Each row has a name. After each piece below comes the name of the row it's from, unless a question asks for something else. Each question is about the rows just above it. Some pieces are copies with a little noise.

dulu: [-0.79  8.34  1.60  2.58]
Rakan: [ 1.60 -0.79  8.34  2.59]
ziti: [-1.01  3.85  1.44 -2.48]
talo: [ 2.45  3.36 -2.25  2.11]
[-0.79  8.33  1.61  2.57]	dulu
Which row holds [-2.48  1.44] read backwards?	ziti
[ 1.61 -0.77  8.35  2.61]	Rakan
Put [ 2.58  8.34  1.60 -0.79] back in order: which row is it?	dulu

talo: [ 3.38  1.10  1.45  6.63 -1.28  0.97 -6.16 -5.11 -6.51  0.79  0.02 -0.48
  3.88 -5.96 -7.32 -0.70  2.54  4.30  1.19]
ziti: [-0.60 -0.94  4.73  3.65  1.78  3.25 -1.18 -2.93  4.38 -3.80 -0.15 -0.29
  0.04 -4.29 -4.54  1.11  0.88  4.26  1.14]
nime: [-4.27 -4.54  1.11  0.88 -1.28  0.97  0.02 -6.51  0.79 -5.11 -6.16 -0.48
  2.23 -6.13 -5.40  1.61  3.43  2.66  0.96]
Sunu: [ 3.38  1.10  1.45  6.63 -1.28  0.97  0.02 -6.51  0.79 -5.11 -6.16 -0.48
  2.23 -6.13 -5.40  1.61  3.43  2.66  0.96]
[-4.27 -4.57  1.12  0.88 -1.30  0.99  0.02 -6.51  0.79 -5.11 -6.15 -0.47
  2.22 -6.13 -5.39  1.62  3.42  2.65  0.95]	nime
[-4.27 -4.54  1.11  0.88 -1.28  0.97  0.02 -6.51  0.79 -5.11 -6.16 -0.48
  2.23 -6.13 -5.40  1.61  3.43  2.66  0.96]	nime
[ 3.38  1.10  1.45  6.63 -1.28  0.97  0.02 -6.51  0.79 -5.11 -6.16 -0.48
  2.23 -6.13 -5.40  1.61  3.43  2.66  0.96]	Sunu
Which row holds [ 0.88  1.11 -4.54 -4.29] read backwards?	ziti

talo: [-1.67  1.27 -2.13  0.76 -2.26  1.68 -0.52 -1.82 -2.23  0.35  3.25 -3.43
 -1.14  0.75  0.51 -1.16 -2.58  1.69 -3.38  2.49 -2.69  0.31]
ziti: [ 2.15 -3.01  1.62  0.79 -0.90 -2.67  2.06  0.48  1.14  3.41 -1.99  2.14
 -2.05  0.41  3.65 -0.83  0.56  2.79 -0.66  0.21  0.76  1.09]
vapas: [-1.70  1.82 -4.88  0.26  4.05 -0.07 -0.14 -0.27  1.01 -1.26  0.01  0.07
  1.61 -2.45 -1.44 -0.30  3.06  2.61 -1.12  3.18  2.82  0.14]
nime: [-2.26  1.69 -2.23 -0.52 -2.69  0.76  3.25  0.35 -3.38 -1.14 -3.43  0.51
  1.27  0.75 -1.82  2.49 -1.16  1.68  0.31 -2.59 -1.67 -2.13]
[ 2.14 -3.02  1.62  0.79 -0.90 -2.65  2.05  0.49  1.15  3.42 -1.99  2.13
 -2.04  0.41  3.65 -0.84  0.56  2.80 -0.66  0.21  0.77  1.10]	ziti
Put [ 0.07  4.05 -4.88  1.61 -1.44 -1.70  2.61  1.82  3.06 -2.45  0.26 -0.30
  0.01 -0.07  1.01 -0.27  0.14 -1.26  2.82  3.18 -1.12 -0.14] back in order: which row is it?	vapas
[ 2.61  3.06 -0.30 -1.44 -2.45  1.61  0.07  0.01 -1.26  1.01 -0.27 -0.14] is which row, read backwards?	vapas
[ 1.68  3.25 -3.38 -0.52  1.69  0.51 -3.43 -1.67 -2.69 -2.26 -2.23 -2.13
 -1.14  0.76 -2.59  0.35  0.75 -1.16  1.27 -1.82  0.31  2.49] is which row reordered?	nime
[-1.67  1.27 -2.10  0.75 -2.28  1.69 -0.53 -1.82 -2.23  0.35  3.25 -3.44
 -1.14  0.75  0.51 -1.16 -2.57  1.70 -3.35  2.49 -2.69  0.29]	talo

luzal: [-0.05  5.21 -0.03  0.11 -0.18  0.20  0.12 -0.19 -0.08 -0.17  0.07  8.16
  0.15  0.10  8.63 -0.05  0.09  6.85  0.03  0.38 -0.06  0.82  0.13  1.76
 -0.14 -0.20 -0.13 -0.13 -0.05  0.11  0.15  0.00  3.20 -0.07]
vufab: [0.38 1.12 2.38 4.12 6.23 7.56 8.51 8.92 9.00 9.09 9.33 9.21 9.24 9.25
 9.28 9.35 9.19 9.27 9.09 9.30 9.24 9.20 9.18 9.15 9.33 9.09 9.15 9.23
 9.34 9.34 9.13 9.31 9.26 9.25]
nime: [ 0.84  2.09  4.08  5.86  7.53  8.38  8.82  9.03  9.04  9.14  9.34  9.23
  9.21  9.31  9.15  9.15  9.03  9.28 -0.17  0.01 -0.08 -0.17 -0.02  0.21
  0.23  0.65  1.66  2.97  4.77  6.70  7.96  8.72  9.05  9.22]
gor: [9.14 9.31 9.39 5.86 9.04 9.24 9.21 0.13 8.38 9.29 9.29 9.09 9.13 9.23
 8.36 9.16 7.53 9.29 9.14 9.03 9.29 9.24 9.16 8.82 9.21 9.37 2.09 9.26
 9.14 9.41 8.88 9.09 9.22 4.08]
dulu: [-0.14 -0.19  0.09 -0.13 -0.03 -0.05 -0.06  0.00  0.13 -0.18  0.15  0.10
 -0.05 -0.07 -0.20 -0.17 -0.05  0.11  0.15 -0.13  0.03  0.12 -0.08  0.11
  0.07  0.20  0.37  0.82  1.76  3.20  5.21  6.85  8.16  8.63]
Put [-0.07  3.20  0.00  0.15  0.11 -0.05 -0.13 -0.13 -0.20 -0.14  1.76  0.13
  0.82 -0.06  0.38  0.03  6.85  0.09 -0.05  8.63  0.10  0.15  8.16  0.07
 -0.17 -0.08 -0.19  0.12  0.20 -0.18  0.11 -0.03  5.21 -0.05] back in order: which row is it?	luzal
[-0.03  5.21 -0.01  0.10 -0.18  0.23  0.13 -0.19 -0.08 -0.18  0.05  8.16
  0.14  0.10  8.64 -0.03  0.08  6.85  0.04  0.37 -0.08  0.81  0.14  1.77
 -0.13 -0.19 -0.15 -0.14 -0.05  0.10  0.14  0.00  3.18 -0.07]	luzal
[-0.13 -0.19  0.09 -0.15 -0.03 -0.06 -0.06  0.00  0.13 -0.17  0.15  0.11
 -0.06 -0.08 -0.21 -0.16 -0.05  0.11  0.14 -0.12  0.03  0.12 -0.09  0.10
  0.06  0.21  0.37  0.82  1.75  3.20  5.20  6.86  8.16  8.61]	dulu
[0.13 2.09 4.08 5.86 7.53 8.36 8.38 8.82 8.88 9.03 9.04 9.09 9.09 9.13
 9.14 9.14 9.14 9.16 9.16 9.21 9.21 9.22 9.23 9.24 9.24 9.26 9.29 9.29
 9.29 9.29 9.31 9.37 9.39 9.41] is which row reordered?	gor
Which row holds [9.39 9.31] read backwards?	gor
[ 5.21  1.76  8.63 -0.17 -0.13 -0.13 -0.14  8.16 -0.06 -0.05  0.12  0.11
  0.82 -0.18 -0.20  0.11  0.00 -0.05  0.10  0.03  0.07 -0.08  0.15  3.20
 -0.03  0.20 -0.05 -0.07  0.37  0.09  0.13  0.15 -0.19  6.85] is which row reordered?	dulu
Which row holds this, read backwards? [8.38 0.13 9.21 9.24 9.04 5.86 9.39 9.31]	gor

nime: [ 0.06 -8.45  0.68  3.65 -1.63 -1.42 -2.20 -3.46 -2.46 -8.35 -6.23 -7.73
  0.40 -3.80  4.00 -3.25  0.99 -2.46 -8.14 -1.04  2.84  4.57 -0.71  1.47
  3.79  5.81  0.32]
talo: [ 0.06 -8.45  0.68  3.65 -1.63 -1.42 -8.72 -3.46 -2.46 -8.35 -6.23 -7.73
  0.40 -3.80  4.00 -3.25  0.99 -2.46 -8.14 -1.04  2.84  4.57 -0.71  1.47
  3.79  5.81  0.32]
vapas: [ 0.99  4.00 -1.42  1.47 -0.71  5.81  3.79  0.32 -2.46  2.84 -1.63 -8.35
 -8.14 -2.46 -3.25  3.65  0.68 -1.04  0.40 -2.19  4.57 -7.73 -3.80 -6.23
 -3.46  0.06 -8.45]
[ 0.06 -8.45  0.99  4.00 -1.42  1.47 -0.71  5.81  3.79  0.32 -2.46  2.84
 -1.63 -8.35 -8.14 -2.46 -3.25  3.65  0.68 -1.04  0.40 -2.19  4.57 -7.73
 -3.80 -6.23 -3.46] is which row reordered?	vapas
Which row holds these entries in another order? [-3.25  0.99 -2.46 -8.14 -1.04  2.84  4.57 -0.71  1.47  3.79  5.81  0.32
  0.06 -8.45  0.68  3.65 -1.63 -1.42 -2.20 -3.46 -2.46 -8.35 -6.23 -7.73
  0.40 -3.80  4.00]	nime

vapas: [-0.50 -1.16 -0.89  0.99 -1.93 -0.74  0.29]
Rizu: [ 0.35  1.17  0.66 -0.32  1.75  0.14 -0.45]
vufab: [ 0.96 -1.55 -1.58  1.34 -0.44 -0.85 -0.20]
nime: [-0.65 -1.55 -1.58  1.34 -0.44 -0.85 -0.20]
luzal: [-1.61 -1.96 -1.74  0.29 -0.35  2.48 -0.33]
talo: [-3.00 -0.66 -1.06 -0.84  0.87 -6.39 -2.69]
ziti: [-1.10 -3.63 -3.69  2.76 -3.38  3.70 -0.11]
Sunu: [-0.40  3.91  3.41 -1.50  1.31 -4.64  0.55]
Rakan: [ 0.34 -2.65 -2.36  2.07 -2.65  5.41  0.43]
lera: [-0.51  3.97  3.88 -1.71  2.06 -9.19  1.13]
dulu: [ 0.54 -1.96 -1.74  0.29 -0.35  2.48 -0.33]
Put [-2.69 -6.39  0.87 -0.84 -1.06 -0.66 -3.00] back in order: which row is it?	talo
Put [ 1.34 -0.20 -0.44 -0.65 -1.58 -0.85 -1.55] back in order: which row is it?	nime
[-0.51 -1.17 -0.90  0.98 -1.93 -0.75  0.28]	vapas

talo: [ 1.84  2.19 -0.82 -5.76  1.85  0.69 -2.09  5.27  2.57  2.29  7.52 -1.04
  3.18  4.94  3.84 -1.78  2.24 -2.72 -0.64  1.45 -1.90 -0.19  0.52  0.17
  5.75 -4.54  2.75 -3.36 -2.44 -1.39 -4.77  2.85  0.27  7.64  3.39  1.63
  1.09 -1.20  0.25 -0.50 -2.50  6.29]
gor: [ 2.29  3.69 -4.52  0.43  1.72 -1.25  5.19 -6.05 -5.61  0.38  2.65 -0.70
 -1.87  5.71 -2.30 -5.67  0.90  4.44 -1.90  3.78  4.31 -3.70  0.20 -0.26
  2.94 -3.40  0.79 -3.07 -5.64 -0.96 -4.78  0.20 -2.14  5.62  4.29  0.01
  3.49 -0.61 -0.69 -2.97 -1.83  5.84]
Rizu: [-0.07 -3.41  2.68  0.34 -2.37  1.33 -3.66  8.09  6.87  0.14 -2.84  4.01
  1.58 -4.51  3.77  1.25 -1.47 -0.88  2.25 -3.10 -4.54 -7.99 -0.53 -0.09
 -4.09  0.55 -2.39 -0.53 -4.27 -0.05 -1.43 -3.51  3.01 -0.14  3.35 -6.27
  4.86 -0.69 -1.61 -5.99 -0.02  0.76]
vapas: [ 2.29  3.69 -4.52  0.43  1.72 -1.25  5.19 -6.05 -5.61  0.38  2.65 -0.70
 -1.87  5.71 -2.30 -5.67  0.90  4.44 -1.90  3.78  4.31  5.32  0.65  2.88
  4.11 -3.25  2.23 -0.32  5.73  2.08  0.45  2.98 -0.14  3.01  0.80  3.50
 -5.80 -2.97  0.94  4.50 -0.95 -0.57]
nime: [ 2.08  3.69 -2.63 -4.74  2.41 -0.59  0.74  0.84 -0.76 -0.41  7.21 -0.91
  2.04  7.04  2.03 -3.58  1.97 -1.90 -1.56  4.03  0.33  2.83  0.52  1.26
  7.27 -5.21  3.34 -2.96 -2.88 -0.19 -4.25  2.55 -0.72  6.94  2.21  4.21
 -1.32 -1.91  1.32  1.90 -2.46  5.26]
[ 2.29  3.69 -4.52  0.43  1.72 -1.25  5.19 -6.05 -5.61  0.38  2.65 -0.70
 -1.87  5.71 -2.30 -5.67  0.90  4.44 -1.90  3.78  4.31  5.32  0.65  2.88
  4.11 -3.25  2.23 -0.32  5.73  2.08  0.45  2.98 -0.14  3.01  0.80  3.50
 -5.80 -2.97  0.94  4.50 -0.95 -0.57]	vapas
[ 2.09  3.68 -2.63 -4.73  2.42 -0.59  0.74  0.84 -0.78 -0.41  7.21 -0.91
  2.04  7.05  2.04 -3.58  1.96 -1.90 -1.57  4.02  0.34  2.84  0.52  1.26
  7.28 -5.21  3.35 -2.96 -2.87 -0.19 -4.23  2.53 -0.71  6.95  2.20  4.21
 -1.33 -1.91  1.31  1.90 -2.45  5.26]	nime
Which row holds [ 4.50  0.94 -2.97 -5.80  3.50] read backwards?	vapas
[ 3.35 -0.14  3.01 -3.51] is which row, read backwards?	Rizu

lera: [ 1.35  3.78  2.77  1.90  1.25 -3.11  2.31 -1.36 -1.87  8.46  1.32]
gor: [-3.65  0.61  4.03 -0.87 -0.18  1.34  8.37  2.29  2.44  1.31 -4.36]
vapas: [ 0.61 -0.87  2.44 -3.65 -4.35  1.31  2.29 -0.18  1.34  8.37  4.03]
[-3.64  0.58  4.05 -0.87 -0.17  1.33  8.36  2.29  2.44  1.30 -4.37]	gor
[ 0.61 -0.87  2.43 -3.65 -4.35  1.30  2.30 -0.18  1.34  8.37  4.02]	vapas
Put [-3.11 -1.87 -1.36  1.25  1.32  1.35  1.90  2.31  2.77  3.78  8.46] back in order: which row is it?	lera
[-4.36  1.31  2.44  2.29  8.37  1.34 -0.18 -0.87  4.03  0.61 -3.65] is which row reordered?	gor

